In the rows, zero is written as 128.
which system made each run
path 1, vezuf (9 x 22)
[[118 129 141  74 166 109 128 146 121 148 149 128 126 139 116 146 126 140
  139 104 162 131]
 [133 109 134 110 133 111 130 134 142 124 160 126 147 128 157 141 143 163
  167  98 138 107]
 [137 142 120 125 102 120 164 143 117 119 119 138 154 123 150 146 166 158
  138 118 116 110]
 [132 150 101 133 118  76 134 150 110 118 100 147 143 118 108 139 135 136
  111 118 109 134]
 [116 103 117 164 114  87  96 104 116 126 122 153 142 140 115 123 130 133
  117 109 126 144]
 [126 112 118 171  86 140 111 109 148 128 139 138 145 149 141 115 137 112
  109 143 106 129]
 [139 146 109 155 107 141 139 121 118 120 120 119 102 141 121 125 120  96
  102 179 121 126]
 [139 127 122 120 151 136 118 107 127 144 128 137  84 141  93 124  99  98
  111 142 142 151]
 [142 110 156 120 142 160  96 114 156 137 167 119 116 149 120 112 126 119
  145 125 155 123]]
path 2, defi (9 x 22)
[[111 139 111 113 153 143 111 136 122 143 136 132 142 160 132 112 111 130
  110 119 120 127]
 [126 136 107 134 150 116 126 124 107 108 129  98 100 129 144 119  98 141
  123 137 126 129]
 [144 117 122 123 121 132 132 105 135 126 121 138 100 134 134 106 122 155
  115 117 112 159]
 [145 128 148 138 117 117  92 134 147 106 137 107 127 122 122 100 132 135
  129 121 124 138]
 [105 106 164 120 113 113 123 123 133 133 142 117 124 125 136 125 138 133
  118 133 143 155]
 [134 111 133 122 113 106 133 135 161 126 146 133 122 104 131 151 121 112
  140 130 127 136]
 [137 116 149 143 108 130 144 119 125 130 125 138 133 111 123 150 156 122
  152 134 145 114]
 [122 138 130 119 119 142 137 148 139 145 137 149 165 138 122 144 149 109
  127 129 126 112]
 [113 146 117 130 147 122 140 144 100 132 122 123 139 122 121 156 126 108
  135 140 140 105]]
path 3, lim (9 x 22)
[[119  84 128 183  86 103 134  91 119 111 152 124 142 129 173 149 154 145
  161 131 135 101]
 [150 159 107 119  72 132 158 155 145 111 116 126 129 141 154 113 153 150
   85 152  78 147]
 [145 155 129 129 140  90 102 131  92 119 110 117  89 145  63 110 121 117
   93 150 153 158]
 [132  74 128 161 122 139  89  83 167 150 167 156 123 146 112 132 108  87
  141 126 142 130]
 [142 139 141 138  95 156 151 153 155 113 166  91 149 133 168 144 159 115
  157 167 130  80]
 [145 164 111  67 138 139 185 138 104 137 118 125  76 146 126 140 127 151
   99 149 131 151]
 [154 133 102 116 184 102  82 134 139 134 133 155 121 126  66 132  84 105
  143  89 140 125]
 [126  85 161 154 118 148 118  99 135 136 156 143 171 136 146 142 170 138
  188  99 160  83]
 [101 150 123  79  99 128 171 175 137 130 142 106 157 146 191 132 157 167
  100 138  98 136]]
path 4, geka (9 x 22)
[[145 137  95 173 139 140 122 112 118 107 112 127 118 117 128 126 103 114
  140 135 116 100]
 [117 135 135 122 111 166 141 130 129 139 112 140 150 142 150 107 146 144
  104 121 102 140]
 [119 144 127 131 145 103 105 146 128 106 127  90 112 110 134 108 100 125
  118 134 118 141]
 [127 106 141 127 134 153 150  86 109 136 114 133  97 124 140 121 129 152
  133 119 139 143]
 [147 112 138 126 120 128 110 137 186 120 149 128 132 105 139 117 118 124
  143 111 107 132]
 [114 131 169 141 110 134 139 134 113 118 125  96 130 113 135 133 156 119
  137 160 152 119]
 [112 117 132  81 143  99 145 140 136 151 137 143 122 119 119 155 117 127
  122 114 143 155]
 [143 112 115 163 138 129 124 104 127 126 131 144 126 113 114 152 118 102
  164 126 140  96]
 [115 131 128 123  98 151 144 147 143 147 136 149 172 147 144 139 158 118
  117 131 113 115]]
path 5, lim (9 x 22)
[[144 117 114 137  81  65 150 119 121 115 115 159 120 116 118 152 153 149
  120 122 120 154]
 [142 133 125 149  80  90 115 142 140 129 121 160 150 136  86 136 160 101
   99 138 119 145]
 [114 120 131 148  95 109 127 121 110 141 138 135 137 159 107 150 153  92
  103 173 150 127]
 [128 132  84 145 109 133 136 123 130 140 147 137 120 168 127 150 113  87
  105 174 120 117]
 [164 152  93 149 135 155 126 120 111 121 139 125 110 167 111 134 127 108
  134 156 135  85]
 [157 138 117 112 145 179 119 116 132 140 154 131 120 182 128 111 130 137
  131 128 136 106]
 [140 139 123  96 164 135 110 140 128 122 171  95 120 162 145 116 117 153
  148 118 146 108]
 [151 112 119 104 154 112 126 113 132 118 151 120 103 134 149 124 114 180
  157  92 136 127]
 [156 123 138 112 126  97 114 140 158 107 137 130 137 111 133 115 141 171
  152  83 120 133]]
path 6, geka (9 x 22)
[[164 149 165  93 152 145  81 171 176 115 169 101 152 141 115 102 148 143
  167  97 147  98]
 [119 141 162 104 147 107 130 147  79 114 156  78 137 148 141 145 173 170
  170 128 187  94]
 [152 118 102  82 146  62 150 136 122 128 151 153 128 130 129 172 138 180
  167  76 145 122]
 [163 118 105 187  95  87 121 116 118 101 119 161 168 116 115 154 171 141
  176 100 129  78]
 [ 98 130 122 145  63  76 126 153 120 133 126 154 194 157 129 137 185 137
   88 129 111 142]
 [115 135  81 157 115  40 108 122  83 120 115 131 102 147  95 142 105 109
   78 154 128 162]
 [158 105  91 160 107 155 126  63 118 153 108 198  97 171  94 115 119 120
   92 127 115 156]
 [156 144 127 152  97 174  71 139 188 122 144 126 138 164 112  71 123  92
   91 153  91 134]
 [115 168 167 103 140 163 117 142  92 125 129  64  88 172 117  86 138 124
   82 183 156 150]]
path 7, bulo (9 x 22)
[[116 135 159 141  98  99 140 138 103 121  81 138 138  98 100 131 160 124
  107 133 131 154]
 [101 106 159 138 115  88 116 132 129 144 130 141 146 107  96 157 143  91
  127 133 155 144]
 [113 105 131 163 107 130 135 119 137 139 145 133 138 122 128 164 131  74
  142 163 141 107]
 [134 144 106 130 112 155 154 141 146 141 138 136 121 141 120 156 121  77
  114 174 118 114]
 [138 160 103 105 165 146 127 146 118 140 141 121 108 155 101 141 106  95
  122 155 144 109]
 [134 129 116 109 181 172 108 118 134 144 149 127 115 152 128 116  91 122
  144 117 137 110]
 [140 136 115 123 149 167 112 128 149 114 146 102 122 138 169  92 102 152
  136 114 103 115]
 [130 145 122 108 143 135 137 130 111 108 107 104 111 126 157  91 116 179
  114 113 102 147]
 [134 124 145 117 139  94 113 127 118 114 105 126 117 100 122 101 123 170
  127  81 125 160]]
path 8, bulo (9 x 22)
[[111 144 137 106  87 182 158 145 150 165 109 161 151 148 121 122 151  95
   65 159 100 159]
 [107 155 105 114 161  53 103 165 101 116 158  88 113 149 101 156 100  96
  118 162 160 121]
 [133  79 118 149 165 181 131  50 117 161 127 170  96 137 118 140  93 110
  156 113 153 117]
 [179 149 122 139  99 169  88 159 211 101 164 108 142 140 146  86 125 112
  132 142  85 107]
 [104 171 140  85 145 153 173 139  62 124 109  73  91 155 158 114 139 168
   91 169 143 144]
 [143 103 114  75 179  68 117 122 148 141 137 161  94 104 101 140  77 155
  141  61 135 171]
 [166 108 157 201 121 158  92  90 129  86 121 114 147  97 138 100 160 152
  202  99 136  70]
 [ 99 143 169  92  61 171 170 166 163 144 109 130 173 124 176 104 180 147
   75 141  79 166]
 [ 90 154 101 104 147   4 148 171  70 110 120  97 114 108 113 180 118 134
  114 143 151 148]]
path 9, zogu (9 x 22)
[[114 124 124 108 164 123 125 127 128 142 145 111  95 135 120 137  87 105
  121 141 145 140]
 [155 122 120 127 154 152 139 108 139 122 138 127 102 115 138 135 106 135
  165 116 135 104]
 [155 155 133 111 126 160 128 156 149 116 139 111 145 136 141 114 149 145
  144 124 121 100]
 [106 159 138  95 146 109 131 163  97 128 120 106 142 138 128 127 138 147
  115 125 138 133]
 [117 118 105 125 155  87 132 119 105 128 111 151 135 110 129 144 109 149
  138  88 126 133]
 [141 111 123 168  95 119 117 113 140 108 127 140 154 118 150 122 151 151
  150 107 109 110]
 [111 136 144 134  82 130 136 143 124 133 125 128 156 148 135 121 171 128
   92 152 121 140]
 [103 127 119 128 130  91 131 123 102 145 107 146 112 125  95 148 110  99
   93 145 138 164]
 [145  90 125 167 132 140 108  77 144 131 130 156 106 112 113 128 103 105
  149 114 135 127]]
path 10, defi (9 x 22)
[[127 141 146  85 144 185 146 125 139 154  97 146 110 123 123  97 115 138
   91 117 107 169]
 [138 132 144 127 176 129  86 139 146 101 128  96 123  86 127 100  90 135
  158  95 127 119]
 [ 96  92 164 125 122 148 145  99 121 132 131 112 125 121 189 106 136 172
  131 113 128 149]
 [134 143 126 115 101 100 137 176 179 104 130 113 145  85 153 124 127 131
  121 123  84 144]
 [107 112 161 147 118  93 140 117  98 123  82 140 135  73 109 144 149 133
  135 112 144 150]
 [109  92 115 151 111 125 110 124 166 149 144 176 185 126 137 143 127 109
  135  98 107 116]
 [ 99 140 126 179 103 125 137 140 102 110 122  98 156 122 148 147 145  95
  129 177 131  91]
 [115 142 105 115 121 149 166 130 123 164  92 174 130 134 104 150 118  89
   84 147 109 148]
 [152 141 106 165 171 152  94 115 120 121 114 136 122 112  86 124  93  90
  154 120 132  90]]
path 11, zogu (9 x 22)
[[121 114 124 150 138 140 137 103  99 139 137 132 128 145 131 153 136 116
  148 140 158  97]
 [136 142  89 139 129 147 123 135 137 136 139 145 150 160 130 135 121 107
  123 135 111  96]
 [120 149 115 151 142 144 119 124  85 118 112 107 122 149 124 111 122 125
  116 148 130 108]
 [122 134 102 120 152 154 126 117 121 141 111 148 125 139 133 109 101 137
  107 109 104 138]
 [143 134 123 145 124 126 112 120 130  97 119 106 106 118 143  88 113 152
  122 126 105 139]
 [136 127 153 102 114 150 143 125 136 131 115 132 114 125 138 102 145 160
  110 116 117 160]
 [142 130 140 106 120  86 122 147 151 117 132 118 109 106 116 120 126 136
  118 120 124 165]
 [133 100 166 118 124 109 134 111 135 130 135 134 116 106 121 140 145 142
  151 112 156 141]
 [137 114 133 116 103 109 128 144 169 133 168 137 147 130 129 150 147 116
  144 126 135 122]]
path 12, vezuf (9 x 22)
[[103 143 138  87 133 115 167 131  84 126  86 116 110 119 161 109 135 198
   96 109 115 176]
 [141 118 152 125 109  75  98 144 173  98 119 120 126  74 127  97 122 159
  124  86  97 175]
 [ 92 102 194 169  75 122 126 112 107 120 102 119 156 103 139 112 182 145
  121 132 140 151]
 [ 88 125 131 141  87 106 151 160 161 135 114 130 149  81 138 156 117  69
   92 167  92 155]
 [115 100 135 184 139 100 125  92  99 123 103 131  98  78  95 161 101  75
  150 146 160 124]
 [109  94 135 145 142 192 115  99 160 176 128 187 162 127 106 135 113  73
  133 112 125 114]
 [131 162 110 164 152 182 112 147 126 117 144  91 152 141 136 133 113  79
  156 164 133  49]
 [109 155  75  98 193 162 164 117  73 152 111 132 101 155 142 144  82 134
  114 132 127 112]
 [176 128 106 106 185 139  85 120 158 113 144 130 103 129 126  89  81 165
  159  65 114 118]]

runs to name
path 13 (2 x 22)
[[157 128  71 147 152 122 114  94 107 135 144 143  88 175  96 139  94 107
  122 144 142 115]
 [175 125 125 137 135 190  87 101 155 133 155 136 108 179 113  85 121 121
  125 129 127 117]]

bulo
path 14 (2 x 22)
[[107 129 193 115 110 142 149 163 152 130 111 124 175  63 136 144 170 125
  155 114 130 119]
 [ 76 125 143 107 139 120 160 163 130 154 112 151 191  82 141 176 136 109
  149 104 122 113]]

defi
path 15 (2 x 22)
[[148 172 123 121 124 135 136 163 123 113 130 103 123 133 113 137 138 106
  127 164 133 100]
 [139 126 116 106 154 152 141  99 110 156 129 153  95 158 106 137 115 125
  120 128 148 132]]

lim
path 16 (2 x 22)
[[ 83 139 201  94 150 152 105 155 131 133 103  93 137  93 128  82 125 135
  102 117 130 174]
 [ 77  94 154 131 145  71 127 128 127 112 129  89 113  59 163 142  87 132
  144 118 135 156]]

bulo
path 17 (2 x 22)
[[117 130 163  67 150 133 112 126 114 161 143 124 100 180 100 101 134 145
   88 125 164 177]
 [112  94 108 131 162  75  88 128 158 124 184 110 119 120 136 150  71 104
  157 118 143 121]]

lim
path 18 (2 x 22)
[[119 105 112 173 119 157  95  92 137 126 167 106 119 177 153 106 106 103
  121 163 129 114]
 [133 152 106 108 128 184 166 119 114 144 129 120  90 167 147 125 115 119
   93 173 118 131]]

zogu
path 19 (2 x 22)
[[ 92 136  92 112 152 153 152 123 102 153 139 122 125 170 158 140 100 116
   99 156 121 121]
 [158 156  74 148 154 135 142 115 101 107  98 133  91 115 121 125  87 129
  131 130 107 111]]

zogu
path 20 (2 x 22)
[[152 201  91 100 159 103 112 194 113 111 110 120 156 142  93 118 129 133
  114 114 113 104]
 [ 93 114 108 129 179  99 116  92  52 140 110 138 109 158 121 124 108 168
  113  97 155 146]]

defi
path 21 (2 x 22)
[[142  94 142 170 139 144 110  73 116 129 109 158 119 110 101 124 128 123
  158 102 148 120]
 [134 129 159 140  79 157 108 150 184 122 148 115 161 131 141 103 156 110
  115 146 104 130]]

bulo
path 22 (2 x 22)
[[102 136 124  99 119 182 171 139 148 158 117 144 139 132 158 131 118 110
   92 146  99 144]
 [139 157 119 145 147 106 122 141 120  98  96  99  93  78 103 125  93 103
  123 148 122 139]]

zogu
path 23 (2 x 22)
[[159 104 155 122 119 178 159 101 162 109 160  90  81 103 183 124 129 149
  176 146 135 114]
 [155 171 165  71 132 173 186 163 130 137  89 133 119  93 108 140 161 134
  135 132 133 131]]

vezuf
path 24 (2 x 22)
[[134 112 138 157  93 170 149 112 152 143 124 152 141 115 130 147 148  85
  135 155 121 112]
 [116 173 131 109 124 166 156 164 116 139 123 110 131 143 124 139 140  98
  105 175 131 111]]

lim
path 25 (2 x 22)
[[101 111 117 141 116  92 101 153 178 118 144 126 175  99 164 122 104 128
  127  98  83 138]
 [ 98 117 136 173  93 111 159 105  80 108 105 101 107 107 156 143 139 124
  117 175 136 133]]

geka
path 26 (2 x 22)
[[ 80 122 164  91 112  83 123 178 164 159 140 138 159 111 100 155 134  81
   96 138 138 170]
 [102  79 144 171 119  73 127 105 120 122 160 110 126  97 139 181 126  99
  175 145 171 106]]

vezuf
path 27 (2 x 22)
[[134 143 132 133 157 148 103 119 102 129  94 145 138 129 105  99 127 149
  128  92 126 123]
 [ 99 114 150 136 124 125  90 133 142 126 138 113 162 134 149  92 131 143
  115 108 115 140]]

bulo
path 28 (2 x 22)
[[122 130  95 168 136 149 117 118 110 123 132 129 158 153 142 131 122 119
  141 131 121  78]
 [110 155  99 146 126 164 132 128  99 131 109 128 147 162 145 110 127 127
   99 145 105 112]]

zogu
path 29 (2 x 22)
[[151 108 131 160 103 180 134  97 150 141 132 160 139 135 127 136 147 106
  151 138 130  97]
 [109 160 140 104 110 129 124 188 157 133 143 105 167 136 130 126 144  99
  102 154 110 125]]

geka
path 30 (2 x 22)
[[126 124 138 126 133 100 125 134 118 137 140 140 143 133 101 159 147 116
  144 122 160 111]
 [127 123 105 131 125 108 129 130 119 144 143 154 151 152 120 160 138 117
  134 123 137 110]]

geka
path 31 (2 x 22)
[[136 142 163 155 132 117 131 116  75  91  90  92  95  90 114 118 141 144
  142 144 153 128]
 [114  82 154  94 131 118 124 109 157 156 138 166 135 121 132 124 128 155
  130  76 131 167]]

geka
path 32 (2 x 22)
[[ 99 124 141  74 155 151 177 146 139 163 160 116 111 118 140 179 107  88
  138 160 157 126]
 [175 141 113 103 156 158 179 125 132 128 120 144 104  91 129 166 122 135
  186 114 135  85]]

defi
path 33 (2 x 22)
[[128  98 141  87 108 135 179 135 184 140 178 122 109 105 172 177 123 115
  160 146 133 129]
 [169 145 148 114 131 125 175 139 118 124 110 142 120  80  99 179 164 126
  186 125 163  95]]

vezuf
